x = [[2.10, 0.81, 1.16, 1.00, -1.77], [1.53, 0.81, 1.00, 1.55, -1.22], [0.79, 2.05, -0.19, 1.57, -1.30], [0.81, 2.00, 0.10, 0.87, -1.77], [0.55, 2.13, -0.06, 0.87, -1.74]]
The entry just left of the centre entry -> 2.05
Report the entry just right of 2.10.
Answer: 0.81
The entry just right of 1.57 is -1.30
Report the entry just left of 2.00.
Answer: 0.81
The 1st entry in reading order: 2.10
Report the third entry in reading order.
Answer: 1.16
The entry just left of 0.10: 2.00
Report the entry just right of the largest entry.
Answer: -0.06
The maximum: 2.13
Report the entry just right of -0.19.
Answer: 1.57

[[ 87 161  79 117 198]
 [158  23 130  14  37]
 [108 144 102  81 210]
 [115 157 163 130  85]
 [185 133 139 111 111]
 [135 142 116  74 199]
 [ 95 138 106  89 212]
 [ 43 110  92 151 211]
 [217 107 202  78  76]
 [ 88 145 146 154  86]]
Rows and columns are numbered from 1.
The top-left entry: 87
The entry in row 1 and column 3 -> 79
Read off the bottom-right entry.
86
Read off the entry just left of the smallest entry.
130
The entry in row 2 and column 1 is 158
The entry directly above the largest entry -> 43
Read off the entry at row 3, column 1.
108
Read off the entry directly above 86.
76
Read off the entry in the bottom-left corner.
88
The entry directly above 89 is 74
The largest entry -> 217
The entry in the top-right corner -> 198
The entry in row 3 and column 3 -> 102
The entry just right of the smallest entry: 37
Read off the entry at row 3, column 2.
144
The bottom entry of the column that holds the smallest entry -> 154

[[ 39 -39  23 -15  26  44 -34  18  62  18]
 [-23  42  51  12  31 -17  35 -28 -18  36]
 [ 49  58   8 -38 -47  46   1  16  -9  32]
 [-18   2  -1  25 -21   0  50  24  -1 -51]
 [-14  27  54   2  23  -4  39 -12  -1  16]]
The entry just right of 27 -> 54
The third entry on the diagonal from the top-right corner -> 16
Find the bottom-left entry.
-14
The last entry, reading row by row: 16
Find the 1st entry, reading row by row.
39
The 2nd largest entry -> 58
The entry directly below 62 is -18
Find the entry directly above 12.
-15
The entry directly above -4 -> 0
Find the entry just left of the smallest entry.
-1
The entry directly above -17 is 44
The entry directly above 1: 35
Find the entry just right of 12.
31
Find the smallest entry.
-51
The 2nd smallest entry -> -47
The third entry in reading order is 23
Find the entry just right of 50.
24
Find the last entry in the row that holds the largest entry.
18
Find the third smallest entry.
-39
The bottom entry of the column that holds the largest entry is -1

a =
[[-23 -16 -22  30  12  -9 -14  -6 -17  18  -7 -12]
 [-24 -18 -26  26   6 -10 -16 -18 -18   9 -12 -18]
 [-22 -15 -19  30  14  -8 -12   1 -20  21  -3  -9]
 [-12  -6 -18  21  -3   3  -6 -16 -12   2  -7  -9]
 [-14  -9 -16  24  10  -4  -8  -9 -11  10  -6 -10]
 [-18 -10 -22  24  -1   2  -9 -10 -19  10  -6  -8]
 [-23 -15 -10  62  47 -19 -12   5 -21  41   1 -14]
 [ 45  38  52  16  30  18  34  26  26  11  25  24]
 [-12  -9 -13  15   4  -4  -8  -7 -10   6  -6  -8]
 [  1  11  -6  60  -4  23  10 -11 -25  15   9   0]
 [-11 -14   7 -27  39 -22 -11  52  15  32   4  13]
 [-12   0  12  29  11  -6   4  64 -36  51  40  21]
 [ 16   3  14   2  62 -13   1 -18  50  -1 -23 -11]]
Rows and columns are numbered from 1.
Give the entry in the top-left corner.
Answer: -23
Give the bottom-left entry.
Answer: 16
The entry at row 2, column 3 -> -26
The entry directly above the smallest entry -> 15
Give the top-right entry.
Answer: -12
Give the entry just left of the largest entry.
Answer: 4
Give the entry at row 3, column 1.
Answer: -22
The entry directly above 32: 15
The entry at row 2, column 1 -> -24
Give the top entry of the column that holds the largest entry.
Answer: -6
The entry at row 2, column 2: -18
The entry at row 1, column 2: -16
The entry at row 3, column 3: -19
Give the entry in row 1 and column 3.
Answer: -22
Give the entry just right of the largest entry.
Answer: -36
The entry directly below the smallest entry is 50
The entry just right of -20: 21
Give the bottom-right entry.
Answer: -11
Give the entry in row 3 and column 2.
Answer: -15
Give the entry directly below 51.
Answer: -1
The entry directly below the largest entry: -18

Read these off the array that follows.
1) Read off the first entry in reading order.
2) Read off the entry just right of the smallest entry.
3) Read off the entry just right of 3.176.
4) Read off the second largest entry.
5) Read off the fifth entry in reading order.
6) Read off the 2nd smallest entry.
7) Read off the fourth entry in reading order.
8) Read off the entry just right of -3.849.
[[ -3.619   6.284  -3.410  -3.591  -2.871  -6.541  -3.622   5.054  -6.732
   -3.595  -3.849 -11.850   7.969  -4.593]
 [ -7.369  11.034  -6.741  -6.949  -5.999  -2.186  -7.534   4.454  -2.250
   -7.039  -7.165 -18.338  14.488  -0.218]
 [ -7.169  -6.652  -7.029  -6.886  -6.963   3.413  -7.007   2.484   3.176
   -6.830  -6.832   6.518  -9.302   3.872]
 [  1.306 -11.836   0.639   0.856   0.549  -8.313   1.630   3.968  -8.767
    0.891   0.871  12.796 -15.913  -8.885]
 [  3.557   6.269   3.171   2.824   3.641 -17.819   3.645   7.336 -18.022
    2.780   2.522 -12.307   7.899 -15.415]
 [-13.891  14.017 -12.669 -12.893 -11.830   7.167 -14.176   3.116   7.260
  -12.983 -13.046 -21.843  18.319   9.620]
 [  3.318  -7.100   2.627   2.679   2.681 -13.087   3.630   5.261 -13.558
    2.762   2.502   6.209  -9.818 -12.598]]
1) -3.619
2) 18.319
3) -6.830
4) 14.488
5) -2.871
6) -18.338
7) -3.591
8) -11.850
